One turn moves each row of this set onto another row. After a few examples, where does it send each row asked below?
K335: [19,-4,7,-44,1,6,29,39,4,-9,-53,-24,36,5,-41]
K229: [-9,-16,-3,13,-35,65,-13,-13,-2,0,-22,3,-14,35,12]
K329: [13,-16,-8,-1,42,-20,-24,14,-33,32,33,20,18,-19,-25]
K246: [-3,-30,17,-31,12,0,37,45,9,-27,-44,-39,26,14,-29]
K443: [-21,2,-12,30,48,-23,-15,14,-32,8,38,10,16,5,2]
K634: [8,-9,22,-9,-37,55,25,-4,14,4,-50,-26,-5,24,-12]
K62: [-5,-7,10,-35,-2,12,31,65,-12,-11,-51,-27,10,21,-40]
K50: [-5,-5,-6,7,47,-10,-22,-7,-30,15,39,28,37,-1,-7]
K65: [-11,7,7,12,-32,17,43,9,30,5,-52,-40,-17,6,-6]
K308: [-14,6,-24,44,-23,7,14,-14,37,-6,-26,-24,-11,2,24]
K729: [-28,-21,18,-20,-32,28,42,-10,32,16,-46,-14,0,-4,-22]
K549: [14,-18,-7,26,51,-31,-20,22,-27,13,35,-4,9,-11,-7]
K449: [5,15,-10,21,40,0,-30,13,-48,15,34,21,19,16,-3]
K734: [15,-19,0,14,41,-3,-31,30,-50,18,36,9,1,7,-14]
K247: [-37,-9,-19,-10,-34,22,9,-29,29,27,-25,23,6,-17,-9]

K443 turns into K50
K729 turns into K634
And these:
K335 turns into K62
K247 turns into K229
K734 turns into K549

One turn moves each row of this set onto another row. After a few examples, where does it send each row asked below?
K264: [9,13,39,25,-5,-9,-32,3,-20,-27,14,11,-81,29,24,-10,-10,-34]
K107: [20,-17,-21,-79,17,13,51,34,0,0,9,25,-27,-12,0,3,-5,-86]
K268: [0,27,35,16,-22,2,-31,-8,2,-24,-5,-3,-64,18,-8,-46,-23,-45]
K873: [5,-17,-2,-83,10,14,37,34,8,10,18,12,-26,3,20,29,-4,-74]
K636: [20,38,13,7,2,1,-31,17,-21,-22,-11,-17,-43,23,-27,-63,16,-52]
K279: [3,-4,-9,-88,13,7,56,39,-11,7,9,24,-18,-4,11,6,5,-77]
K362: [-17,37,3,24,-23,18,-23,32,-49,-3,7,-3,-39,15,32,-8,38,-24]
K848: [4,-21,-17,-76,18,13,45,37,4,15,8,17,-25,-12,12,19,-2,-76]
K888: [-8,49,-1,22,-38,31,-15,5,-46,-22,21,20,-44,8,33,-18,15,-32]
K398: [20,-44,5,-82,15,11,43,37,-2,6,4,18,-29,17,8,16,10,-80]
K769: [-9,-26,7,-85,9,5,55,38,-1,13,1,22,-29,0,17,18,-5,-69]
K970: [-24,44,9,14,-20,11,-29,28,-22,8,-20,-31,-31,11,-3,-35,22,-29]
K861: [12,-30,-11,-82,-6,31,51,38,-14,6,7,25,-13,10,9,11,20,-81]
K180: [13,30,16,34,5,-16,-20,-8,6,-34,6,34,-78,32,6,-13,19,-28]
K899: [0,46,4,18,-21,42,1,-21,-18,8,-5,14,-31,8,-34,-24,37,-14]
K158: [28,15,25,18,6,13,-8,-19,-12,-3,-11,9,-53,29,-50,-32,33,-16]
K387: [17,-20,4,-88,18,2,53,30,-7,-3,10,34,-30,5,2,1,-7,-82]
K182: [2,-16,-5,-85,-3,20,64,31,-13,5,6,39,-18,-1,12,0,2,-77]
K245: [-5,-18,6,-84,3,12,55,25,0,3,11,35,-29,-3,18,12,-17,-76]
K735: [27,-34,4,-82,3,17,47,21,3,-8,17,32,-35,11,8,8,-10,-87]
K391: [31,4,14,22,-25,20,-7,14,-62,-36,2,33,-54,37,2,-49,41,-45]
K585: [25,-6,-17,-86,9,23,45,29,-5,-1,20,24,-18,4,8,9,5,-88]
K541: [22,43,-8,27,13,-12,-16,18,-19,-25,-2,21,-53,31,-4,-25,56,-29]
K373: [0,-30,1,-80,-17,28,51,24,3,6,14,29,-26,3,22,24,-7,-79]
K808: [-6,24,34,25,-11,22,-14,-25,7,10,-5,6,-56,15,-25,-4,5,-2]
K837: [16,-31,-5,-74,9,13,52,23,6,-1,9,38,-37,-8,6,6,-16,-83]
K497: [5,1,22,17,-45,25,-6,11,-37,-22,-30,10,-40,29,-20,-71,27,-47]
K524: [10,-39,-14,-74,1,21,59,38,-9,6,-2,35,-24,-6,4,3,11,-79]
K377: [8,-44,-6,-73,14,7,51,41,1,11,-1,22,-34,-4,7,14,1,-75]
K876: [1,-33,-11,-73,-9,25,57,26,1,5,6,37,-27,-15,13,12,-9,-80]
K311: [-22,-11,43,20,-30,4,-24,21,-13,0,-34,-17,-55,31,-6,-38,10,-29]
K582: [-14,14,38,26,-15,21,-9,-20,1,14,-11,4,-52,20,-24,-4,16,2]
K408: [36,22,9,14,10,-5,-24,25,-54,-29,6,5,-54,37,-3,-39,41,-43]
K550: [-12,47,0,36,-33,16,-4,-11,-7,-29,7,44,-59,15,20,-11,27,-28]
K217: [1,43,4,20,-13,36,-3,-13,-19,12,-7,4,-30,11,-35,-23,45,-9]
K278: [-22,35,0,35,-5,-1,-14,23,-14,-4,-12,12,-46,26,20,3,55,-10]
K862: [9,17,2,35,-31,14,5,0,-28,-34,-11,51,-51,36,1,-33,58,-30]
K454: [9,-38,9,-84,9,6,61,37,-12,2,1,33,-28,8,4,1,5,-76]
K852: [-6,-10,24,40,-17,-8,-6,12,-11,-19,-19,32,-69,43,9,-9,47,-16]
K596: [22,5,31,19,-6,20,-1,-20,-15,-4,-15,17,-52,33,-48,-34,34,-14]
K13: [-7,-18,45,31,-25,1,-21,17,-33,-15,-4,10,-74,39,26,-7,11,-25]
K860: [-19,39,13,16,-56,36,-13,-5,-21,-17,-9,8,-37,3,3,-49,-2,-44]

K217 turns into K582
K585 turns into K873
And these:
K524 turns into K876
K550 turns into K180
K454 turns into K182
K860 turns into K268
K391 turns into K888

One turn moves each row of this set onto another row. After a few examples, where does it send each row asked below?
K803: [-29,-9,-25,32,6,17,-42,-12,22,-26,-11,86,30,-48,-22,-1,34,17,-27,10,27,-29,12,-32,-28,-27,-6,41,60,14,50,40,-24,-9,4,3,9,33,9,4,-13,-6,-4,-32,-34,-45,63,30,1,19,29,10,4,-34,-2,6,-44]
K539: [-31,-23,-42,-14,3,23,-19,-14,-16,-48,39,34,32,-2,-17,-29,-30,-51,-1,51,18,8,4,-21,-34,-7,-10,17,31,-49,28,25,6,15,-8,26,23,5,-8,9,11,7,-22,9,-22,18,52,15,-16,23,68,-12,28,-4,26,27,8]
K63: [-11,-60,-1,-46,7,24,0,-2,-10,-53,9,32,20,-1,-7,16,19,-38,-10,60,9,30,15,20,20,11,-5,-20,22,7,14,8,19,-19,30,3,14,26,-9,34,-18,4,-13,8,-4,37,29,53,25,9,55,-2,31,-16,31,-7,-6]
K235: [-21,-27,-27,-17,14,6,-18,-12,-13,-18,13,55,14,-9,-4,-35,1,-68,33,53,12,17,-12,1,20,0,-1,-7,28,-32,34,24,-1,10,-11,22,24,4,9,58,17,-1,-26,42,-39,31,15,11,3,8,38,-4,39,2,47,35,-15]
K42: [14,7,-1,-9,1,3,-25,4,-18,31,-7,-17,-12,-69,33,-11,-37,18,-9,-17,65,-9,17,-29,70,-20,51,-40,20,-20,6,-50,-25,-16,-6,1,40,8,-14,-2,-66,13,17,17,-14,9,22,-23,-19,-35,8,8,9,-25,-16,32,-67]
K402: [0,-52,-4,-25,-7,5,-10,-9,-55,-50,19,15,22,15,-8,7,34,-34,-20,33,2,19,36,-1,15,-4,3,-18,22,2,40,23,23,-22,25,-3,56,35,-44,55,2,-10,-19,2,-11,20,41,44,20,2,56,-17,29,-27,13,5,-8]
K528: [9,-27,2,-4,17,-22,-4,16,26,19,39,45,-11,-26,-16,-2,-23,20,-10,-4,15,-6,11,-61,48,-8,25,-34,3,11,-10,14,24,-29,-26,57,-34,-41,8,16,-17,-15,52,-4,16,-25,52,17,-20,-55,33,18,-20,25,14,-3,17]
K258: [-33,-24,-45,15,7,-3,-47,5,15,-46,3,61,32,-33,-33,11,53,13,-38,1,23,-12,-5,-29,-28,-17,-26,46,42,11,33,58,-3,-34,15,-29,18,41,23,10,-22,-7,4,-30,-7,-39,52,21,15,-10,33,25,5,-34,9,19,-18]
K339: [-18,2,12,-41,9,12,-36,-32,-19,20,7,4,-30,-45,-10,14,19,-32,3,-2,38,-96,35,-37,47,-49,27,-30,2,10,10,-13,0,-15,18,-27,39,-3,-19,42,-29,11,29,10,29,19,57,-32,6,-63,9,50,41,-13,-16,-2,-58]
K715: [-16,5,6,-27,-2,2,-32,2,5,0,-24,19,-12,-60,-32,-5,3,-49,12,-17,50,-98,7,-23,36,-38,7,-49,12,27,-19,1,-8,-46,17,-35,33,-8,-4,27,-49,-12,46,6,39,7,38,-23,-8,-57,14,34,37,-8,-4,-21,-53]
K978: [-7,-26,-46,-1,16,6,-22,-14,-6,-50,10,40,24,0,-25,-43,12,-56,43,56,-2,21,-14,-7,-3,22,-3,18,17,-33,38,47,27,1,-3,7,14,6,16,39,15,-17,0,19,-5,13,16,4,7,-3,59,3,27,-17,34,26,-7]
K959: [16,-6,-8,-9,21,-17,18,39,27,40,16,3,-15,-2,-34,2,18,30,-28,2,21,-13,17,-50,33,-15,35,-32,19,10,12,9,40,-56,-14,64,-17,-16,-2,23,-15,-11,23,-39,19,-42,56,-17,-4,-40,20,-20,-31,1,-17,-1,19]
K23: [-13,7,-10,-44,5,34,-35,-1,6,18,1,-7,-14,-42,12,15,-13,-27,-14,-2,65,-93,13,-13,35,-24,22,-20,1,-2,-15,-36,-10,-53,5,-3,38,-10,0,15,-62,19,44,3,5,17,46,-44,8,-58,3,15,42,-4,-4,-18,-57]
K806: [1,-1,0,-26,23,-3,18,35,11,32,41,-29,-19,-17,-44,7,27,6,-7,-28,-5,-9,24,-26,30,-26,39,-36,-6,-32,23,30,45,-37,-19,46,-14,-24,19,22,-12,-35,19,-2,1,-5,58,-25,-19,-24,0,-7,-20,22,12,32,9]
K847: [6,-5,-24,-39,34,-2,15,8,-2,3,-4,-16,-22,-89,3,-7,-23,28,16,-17,24,-29,28,5,25,-17,46,0,51,-48,43,-25,-34,-22,-42,3,2,33,3,-13,-71,-2,-21,0,38,2,-4,-14,14,-7,0,13,31,-33,-9,33,-16]
K919: [5,-12,18,-8,12,-9,11,-4,-17,10,-36,-16,-9,-84,-1,-35,-31,17,11,-34,48,21,7,-31,62,-3,47,-49,45,5,7,-17,-37,-15,4,-16,21,6,-23,-2,-55,3,17,-1,32,-9,-5,2,-7,-38,21,19,7,-32,-19,40,-51]
K193: [-50,7,-22,0,-4,15,-24,-9,-13,-6,19,3,46,-6,-16,-9,21,-2,-78,10,40,21,11,-48,-41,-14,-18,8,54,-7,52,24,-6,7,-2,-6,47,22,-12,11,-4,6,-23,-4,-33,-10,75,22,-29,34,39,-10,3,-18,11,29,-8]
K645: [-2,-22,-6,10,9,-12,-21,11,17,-8,20,35,19,-16,-23,-16,12,21,-43,-19,-15,5,-16,-17,13,-46,36,-46,-16,-5,-3,26,4,-39,-26,74,-11,-28,36,13,-9,-62,-40,-8,-16,-28,12,12,7,-16,47,2,-10,1,-24,-2,-12]
K194: [-4,17,-19,-37,36,11,3,-9,-12,-19,10,-9,-35,-88,4,12,-9,28,24,-13,25,-45,19,-22,38,-28,48,11,17,-30,47,-25,-20,-18,-22,0,-6,14,-16,6,-46,34,5,-20,48,13,-9,-28,28,-32,2,11,48,-37,-29,22,-34]
K45: [-43,-33,-49,15,13,17,-39,-7,2,-44,30,64,33,-23,-16,9,3,-5,-37,6,39,-18,-10,-43,-49,-21,-13,50,46,-3,14,29,-12,-24,22,5,29,9,1,12,-2,34,-9,-33,-49,-19,77,20,0,4,49,-3,20,-11,-10,31,1]
K893: [5,-3,-14,-38,18,42,1,2,7,-21,7,-27,-24,-84,13,-4,-41,24,10,-18,45,-37,22,-2,20,-5,53,14,15,-30,14,-42,-26,-28,-20,32,3,-1,12,-29,-62,21,20,-22,8,-1,13,-38,11,-35,21,23,25,-27,-9,25,-67]
K572: [-13,12,5,15,20,-10,-39,-24,18,45,5,42,14,18,-21,-27,8,-11,-25,-5,-11,11,-1,-26,15,-46,15,-37,-12,-5,5,35,1,-18,13,68,1,-44,28,-3,15,-46,-8,-6,-15,-11,33,-5,12,-50,36,0,-18,24,-27,7,-14]
K305: [-29,-23,-29,-17,11,1,-37,-31,-30,-46,29,61,21,-6,0,-36,-9,-52,21,39,-4,4,-9,-22,1,-11,-9,28,19,-22,60,26,-7,-2,-28,11,18,-6,-16,50,25,20,11,8,-15,6,14,25,26,-4,59,-9,55,-8,38,23,5]
K112: [-16,14,5,-36,2,27,8,-14,17,22,-45,-31,-5,-46,-46,-62,10,-45,-2,10,41,-74,-2,-30,1,0,32,-40,26,23,29,-10,-2,-28,-29,1,18,-25,0,28,-32,-16,33,0,51,-14,23,-58,-5,-23,30,23,39,-21,-1,-23,-59]
K544: [-17,-35,-18,-19,3,-13,-12,3,-17,-52,10,34,35,11,-8,2,27,-40,-5,38,13,46,8,-8,27,23,-19,-30,24,-10,22,41,31,-21,35,-23,33,34,-23,23,-10,-12,8,23,8,37,27,40,1,-17,50,-12,21,-18,36,-8,2]
K67: [-61,2,-4,-6,8,11,-35,3,19,18,-24,30,35,-15,-23,3,53,0,-63,-3,29,9,24,-53,-32,-27,-16,13,57,-21,50,42,-32,-13,20,-17,20,50,-37,-11,-7,16,-8,-1,-30,-27,50,-20,8,4,26,-31,9,-14,21,27,-27]
K5: [-22,-4,4,-58,11,10,-42,-3,27,17,-9,19,-13,-59,-26,1,1,-51,19,-6,29,-116,27,-24,22,-35,17,-30,18,15,4,-18,0,-14,11,-28,21,-9,-11,7,-40,1,38,27,10,10,76,-26,-9,-34,20,38,40,2,16,-15,-42]
K866: [15,-37,10,-10,4,3,-8,-20,-43,14,-12,-1,-13,-70,15,-26,-25,22,-5,-10,33,-16,35,-39,62,-29,57,-53,28,-32,8,-16,-36,6,-3,-5,29,4,-43,21,-39,15,9,11,32,-39,1,-11,-19,-39,21,24,25,-44,-26,44,-71]
K24: [-20,-8,5,-44,3,30,3,-10,-2,-10,-6,-13,-12,-62,-6,-42,17,-13,-14,6,26,-85,2,-47,13,-2,43,-45,16,13,37,-27,2,-15,-40,10,4,-38,-23,42,-19,20,34,10,35,-36,20,-52,-4,-15,32,19,69,-36,0,-20,-77]
K119: [-7,6,-7,-6,16,-6,-21,24,17,26,38,20,-16,-28,-34,5,-15,12,-15,-30,4,-35,27,-37,32,-47,11,-26,-2,-37,1,55,8,-26,-46,43,-21,-28,17,12,-18,-31,42,6,19,-38,41,8,-40,-41,3,3,-24,30,20,27,10]
K125: [-50,4,-24,-5,9,-12,-38,5,20,-2,-25,20,49,-2,-31,-26,46,-2,-50,-2,34,25,-3,-61,-20,-2,-12,12,52,-4,61,60,-19,8,-2,-26,31,36,-19,7,12,14,-5,2,-12,-38,48,-11,-12,-3,42,0,-6,-26,23,38,-20]
K505: [3,22,1,-35,-10,43,-15,6,9,7,-15,-29,-18,-46,-6,-43,-21,-23,-15,17,62,-83,10,-21,25,-12,36,-35,15,7,18,-43,-5,-9,-39,30,36,-24,-4,19,-36,-2,25,8,4,-20,37,-48,-29,-14,32,23,23,-31,4,-9,-89]
K137: [-33,34,8,-30,36,-16,-27,14,26,14,15,14,8,8,-17,26,-3,2,-23,-36,4,24,-4,-19,24,-41,8,-34,-23,17,10,36,-16,-15,10,61,-10,-28,10,-14,17,-10,-20,-6,-1,2,21,11,28,-46,29,-6,-16,25,-7,14,12]
K360: [-21,-22,-28,24,5,-7,-45,-30,-17,-40,11,80,18,-29,-18,3,44,12,-29,8,12,-21,16,-56,-18,-30,-2,55,44,26,58,21,-4,-31,12,-11,28,36,-17,30,-2,5,4,-43,-28,-22,61,27,31,-9,51,2,21,-34,-17,9,-13]
K607: [-27,18,9,-11,12,-8,-16,36,37,-34,25,22,12,-17,-29,23,12,12,-33,-34,-11,-10,-2,-15,-2,-30,25,-49,-23,15,13,36,13,-37,-8,66,-19,-26,4,-19,0,-42,-18,-1,-1,-4,24,10,11,-18,42,-26,1,15,-8,-40,-6]
K794: [27,-36,3,-10,30,0,-13,10,-12,19,-34,11,-34,-63,13,-17,-43,20,15,-11,39,-2,28,-21,56,-13,32,-29,53,-18,-11,-28,-48,-13,13,-8,17,4,-29,-1,-51,29,8,6,11,-26,-3,17,-4,-34,18,11,8,-31,-28,67,-35]
K641: [-55,-8,-6,-16,-3,10,-38,-14,-22,-13,4,9,42,-12,-19,-16,36,-4,-54,-22,2,13,27,-49,-34,-23,-3,14,39,-22,78,54,-27,5,-7,-17,39,24,-51,8,19,11,5,4,-21,-42,48,4,5,11,44,-25,25,-18,33,32,-28]
K145: [-16,-26,-37,11,9,15,-12,-6,-36,-39,29,33,28,6,9,12,5,-33,-27,39,31,26,1,-10,-2,11,-16,-13,41,-5,16,16,29,-31,42,3,44,4,-18,36,-13,13,-12,6,-34,34,54,54,-6,16,36,-36,26,-10,-6,4,12]
K652: [-9,-11,12,-30,12,24,9,-16,16,27,-25,-8,-31,-39,-13,-56,33,-29,-22,8,27,-79,11,-36,-5,20,18,-47,48,33,19,-31,11,-35,-9,5,22,-33,7,38,-35,-7,39,22,12,-17,42,-41,-12,-12,17,17,49,-18,3,-21,-75]
K687: [1,-10,-15,-23,20,-3,2,-2,-6,-8,-5,-10,-11,-110,-29,-12,-26,8,43,-33,29,-19,6,-10,23,-27,51,6,19,-36,16,-13,-29,-30,-13,-15,-3,22,15,-9,-70,-10,0,-15,39,7,-11,-34,25,-34,12,30,31,-27,-14,39,-30]

K194 turns into K641
K645 turns into K959
K235 turns into K794
And these:
K978 turns into K919
K145 turns into K893

